Where one turn sends some rows of the set: a few examples, then the rows asked:
Vano: [  1  -7  -3  15   1  -4  10   2 -13 -12   4   3   9  -2  -2 -22  -6 -10
   5  -7  -4   2 -10   7  10  -4   2  -6  16  -1   9   2   9  -3]
mitez: [  8   4  -9   1  10  -5   5   3  -2   0 -16  -2  10 -23   1  -1 -13  -1
  17   0  -1  -5  -5  -6   4   1 -10  -6   8  -4   5  13  -1  -2]
Vovi: [  3  -2  -6   0  11   6   5  -6  -2 -24  -5  14  -1  -2   1  -2  -9  -4
  10   1   4   2  15   1  10 -19 -17  -5   8  -1   9  -6   1  -6]
dag: [  2   7  -4   5   5   0   8  -1  -2 -21  -8  10   3  -5   5  -4  -8  -4
  11  -1   3  -4  14   5  10 -20 -13  -5  -2  -2  13  -3  -2  -4]
Totid: [  3 -18  -2   7   8  -1   2   0   0 -25  -7   5   5  -3 -10 -10  10   1
   5   6  -1   5   2   0  -1  11   0 -10  10  -2   8  -4   1  -9]
vep: [ -3 -20  -6   3  13  -2  -9   6   6   6  -9   5   6  -6  11  -2  -8  -3
  15   2   6  -2  -3   1 -11  -5   2  13   6  -1  10   0   4 -12]
nif: [  0  -3  -6   6   7  -2  -1  -2  -4 -24  -7  11   4  -8  -7  -5   2  -1
  12   0   1  -5  20  -5   8  16  -1  13  22  -3  -5  -2  -6  -5]
rino: [ -3  -8   1  15   4  -3   5   2  -6 -19  -4   4   3   0  -7  -8   7  -3
   3   5  -9  -1  -9   0   7  -9  14 -11   6   0   6 -15   1  -5]
Lares: [ -3  -9 -11   5  12   4  -9   9  -4   8  -4   6   1  -3   9  -1  -7  -9
  15   7   1  -6 -11   0   4 -14   7  13   8   1   5 -14   5 -10]
biguz: [ -2   1  -8   5  -5  -8   6  -4  -5 -14  -5   1   6   0  -6 -12   6 -16
  15  -6 -11   5  -6   7   6  -2 -11  -4  18   3   1   0  -5  -3]
kepar: [  1 -12  -7   5   5  -1 -13   4  -3   3  -5   8   3  -3   6  -1   1   3
  10   5  -5  -5  14  -8   4  15   8  12  10  -8  18   0  -9  -3]
nusa: [ -1  -2 -14   4  -1  -5  -8  -1   0  12  -2   4   0  -4   4   0   1  -4
  16   1 -12   4   6  -7   7   1   3  18  22  -3   7  -1 -12   6]
fofot: [  8   1  -4   5   9  -6  15 -12   9 -15  -7   2  13  -6   0  -6  -8   1
   3   4  -6   1  16  -1  10 -18  -8   0   6  -6  15   5  -3  -1]
tover: [  1  -8  -3  -8  15   0  -2 -11  -2  -5 -17  15  -1  -9  -5   8 -11  -2
  11   4  -5  -4  -8 -11   9 -14  -4 -12  21  -5  -7  -1  -6  -8]
suro: [ -2  -8  -6  10  -1   3  -6   9 -17   9   3  18  -5  -4   8  -7  -8  -2
   6  -3  -2  -7   2  -2  12   3   8  14  11  -5  12   0  -6   1]
vuler: [ -4   9  -7  14   0  -2   4   2 -13 -14   0   5   3  -9  -2  -6   1 -11
  15  -8  -8 -10  13  -2  15  -2   4  14  19  -1  -8  -8  -5   2]
gito: [ -6   5  -2  17   7 -11   8  -3  -7 -19  -3  14   0 -11  -3  -4  -7   6
   6  -5  -2  -2   5  -2  12  -6  14  16  24  -1  -7  -3  -3   1]
mame: [  0   3  -4   0  16  -3  -2  -1 -13  -5 -14  12   5 -10   7   1 -23  -5
  15  -2  -1 -10 -11  -4  12 -11   0 -12  14  -4   4   3   2 -12]
Fezu: [  8  -1  -7   4  13   0  15 -16   5 -16  -1   8   7  -4  -4  -6  -9   0
  -1   7  -5   5  12  -4  16 -23  -7   0  13  -4   8  -2   0  -1]
konu: [  8  -8  -6   4  12   4  12  -2  -4   5 -11   0   3 -23  -7   1  -4   0
   5   6  -7  -6  -8 -14   9 -10  -2  -8   7  -5  -4   4  -2   2]
Busoz: [ -6 -11   2  18  11  -2   1   2  -7 -17  -3   2   7  -7   0  -1   2  -2
   8  -5  -6 -14  21  -8   4  -4  17   6  14  -6  -2 -10   0  -4]
Fikuf: [  5 -21  -9  -4  13   5  -7  -6   0   9  -8  12   9   1  -1  -8  -2  -8
   4  14  -2  -8  -4  -4   3   4  -1  15  10  -4   6  -1  -2 -15]
Gel: [ -5  -8 -11  13  15  -3  -4   0 -11   7   4   4  -3  -1   9   2  -4   3
   5   3 -10   0   2 -11   6  -5  19  14  15   0  11  -6  -3   0]
Bovar: [  2  -3 -17  -7   9   1 -12  -2   2   6 -10   8   4   1   2   0  -3 -12
  17  12  -3  -2  -9   0   6  -2  -4  17  16   2   2  -8  -4 -11]
tevol: [  6  -3   1   8   2   1  12  -2   6 -16  -8   7   7  -9   1  -6  -6   2
   5   2   0  -4  17   1   8 -22  -7  -3  -1  -8  14  -1  -2   0]
Vir: [  3 -11  -5  -1  21  -3   5 -14  -9   2 -13   0  10  -9   1   3  -8  -8
   6   2 -12 -11  -3 -14   5  -7  -4 -11  11  -4   1  10  -3 -11]
rit: [ -3 -18   3   6   2  -9  -2  -5   3 -16  -6   1  15   3  -1 -13  -2 -11
  12  -9  -7   3   3   7  -2  -3   0 -12  20  -4  10   4   3  -9]
tiku: [ -7  -6   0   9   5 -14  -1  -7   4 -17  -8   6   9  -7   1  -1  -3  -3
  15 -13  -5  -2  21  -1   0  -2   5  12  28  -4  -6   4  -6  -3]
tidez: [ -5   0 -11   3   7  -8  -9  -2 -10  -1  -6  21 -11  -2   7   2  -4   7
  11   0   0   5   0  -4   5   6   3  18  18   3   8   2 -12  -2]
digob: [  0  -8  -9   1   5  -9  -1   0   7   9 -11  11   2 -10   4  -3  -5   1
  12   6   5   4 -13   3  -4  -5  -3  23   8   2   3   6  -5  -5]
tupap: [  4 -11  -8   6   9  -1   5  -1  -6  13  -4  12   6  -5   1 -11  -6  -3
  -1  10  -1  -7 -16  -1   5  -6   5  21   4   0   6   3  -1  -8]
Tovol: [ -1 -12   1  15  10  -1   5  -1 -14 -17   2  12   9  -7   0 -14 -10  -2
   3  -9   1 -11  17  -3  11   5   9  11  23  -5   0   3   4  -6]
loso: [  5  -2  -9   2  19   2  10 -14  -5 -21   0   9   5   2   2  -5 -12  -5
   3   3  -2   1  13  -3  14 -18 -11  -4  11   0  10  -3   4  -9]
lura: [ -6 -23  -7   3  12  -2 -11  -3  -7   5   1  13  -3   1  10   0  -7   0
   9  -5  -3   4  10  -8  -2   2   4  12  24  -2  10   5  -4  -4]
Pogu: [ -1   0  -4   7   2 -13   3  -3   6 -24 -10   9   1  -4  -9  -7   2   5
  10   5  -3  14 -11   5   6  -2   5  -4  19   2   3  -6  -3  -2]
ger: [  6 -11  -2  -1  10   6  -4  10   0  -6 -16  11   4 -21  -1   1 -18   4
  15   3   7  -6  -3  -5   7  -4  -3 -13  11  -9   4   2   3  -5]

tidez goes to lura
ger goes to mame
Where do these go?
Bovar goes to Fikuf
gito goes to tiku
Totid goes to Vano
dag goes to Vovi

Where one turn sends some rows of the set: a few examples, then the rows asked:
ket: [ -9  -5  -7  -2  -8  -1  -8  -3  -2 -10  -8  -7   6 -11]
gunan: [ -4  -5 -10   3  10   7 -12  -5  -8  -1   0  12  11   0]
Golib: [ -5  -8  -9  -2 -11   2   1 -10  -2  -3   5   0  11   8]
zota: [ -5  -6  -7   1 -14  -3 -13  -9  -3   5   4   8   2   5]
fafaf: [  8  -2  -6  -5  -1   9   2  -6 -16  12  -1  -2   3  -6]
lif: [  3   6   6   5  -8  -8  -5   7   2   0   0   7 -13   9]
nemut: [ -4  -5   8   6   0   7   9   8 -14  -6  -5   6  -5   3]
dedol: [  1   7  -4  -4  -5   2   5   5  -7 -11  12 -11   0  10]
zaz: [ 0  2  4  9 13  2  0  8 -3 -7 -6 12 -6 -3]
Bezo: [ -6   2  -1  -2  -8   6  -7   4   9 -10   8   2  -6  -9]
kula: [  4   0  -1  -2   0   5  17  -5 -10   0   6   6   6   8]
paro: [ -5  -1  -2   2   0  10 -12   4   3 -11  10   4  -6  10]
Rodeg: [-10   1   0   2  -7  -4   3   1   8   7   3   4   4  11]
sufiz: [ -7  -4  -7   3 -12  -3   2  -3   9   2  10   2  -1   5]
ved: [  6   0  -4   2   0   1  -1  -1 -24  -8  -8   2   1 -11]
bune: [  0  -1   0   8   1 -11   3  -2 -11  10  -5  13   3  -1]
lim: [  0   6 -12  -1  -4   4  -6   0   0  16  -1  -8   2   7]
movad: [  6   3   3   0 -11  -3   1   5   8 -14  -6   0  -6   4]
Gipiz: [  8  -2  -4  -8 -13  14  -5  -3  -7   2   5  -7  -8  -1]
Fik: [  9   5 -14  -7  -2  -1 -12  -5  -8  -6  -4  -1  14  -2]
Suret: [  5   4  -1   6  -5 -10   2   3  11  -1  -6   8  -5  -4]
rako: [ -8  -1 -10   0   5   4   0  -3  -5   6  13   4  12  -4]
fudu: [-7  0  3  3 -8 -6  2  0 10  4 -9  9  1 -2]
Dep: [ 7 14 -1  2 11 -3 -3  9  2  0 -1  7  2 -8]
gaziz: [ 10   4  -4   3   7  -8   8   0  -6   1 -10   5  12   2]
satu: [  0   1  -3  -1  -2  -3  -5   1 -13  -9  -4   6 -13 -16]
Nuluk: [  5   4   1   0  -5   3   2   8 -19 -12   5  -6 -11   4]
merip: [ -7   1  -1   3  -8   4   8   3   2   8  -3  -8 -10  -1]
Nere: [  4   3  -2  -1  -3   9 -11   7  -8  -3   5   1   1  20]
fil: [ -9   1  -3   2   7  -6  10   5 -10  -1   0 -10   6   1]
kulet: [  2  -2  -7 -11  -1  11  -8  -5 -20 -10   5  -2   0  -4]
Tezi: [  7   2 -12  -5  -7   6 -14  -3 -19  -7   4  -4   3   4]
Giged: [  1  -1   2   2  -2  -2  10   1 -10 -14  -8   0   0 -14]
dum: [  7   8 -14  -5   5  -4 -14  -2 -17   1   3   3   0  -1]
Veve: [  2   2  -6   2  -4   1  -4  -1   1  11 -16  -1  -2 -10]
fug: [  3  11  -5  -3   1  -6 -11  10   0  -7  -5 -11   3   6]
Kubud: [  7   6   1 -10   1   8  -6   5 -15 -13   3  -4  -9  -1]
kedi: [ -7   2  -7  -2  -3   0   1   1 -16  -4  16  -3 -11   2]
duv: [ 15   6   2  -3  -1   7   4   5  -9   4  -4  -4 -10  -4]
dilan: [  3   3 -11   5   1 -10   0  -4   2  11   0   8  10   3]
siker: [ -6   2   9   3  -7   7   0  13  -3 -11   5   9  -4  -4]
biv: [  4  -5  -4   1  -2   7 -14  -3 -12  -4 -13  11   7  -2]
Gez: [-1  4 -4  0 -3 -7 -6 -1  9  9 -7  8  9  5]
rubu: [  4   5   0   3   5   2 -10   8  -9  -1  -6  16  11  -9]
mipe: [  5  -6  -1  -6 -14   7   2 -11  -1 -11  -4  10   1  -5]
Dori: [ -5   3  -5  -1  -4   8 -10   5  -8   1  15   8  11   7]
fegin: [  7   3  -2  -7   9   5   1   1 -22  -7  -1   0  -1  -6]
rul: [20 11 -3 -7 -2  1 -3 -1  0 -5 -3  7  2  9]

gaziz goes to Fik
fudu goes to fegin
Where do these go?
gunan goes to Dori
Nuluk goes to Suret
biv goes to rako
kula goes to fug
Veve goes to fafaf
satu goes to bune

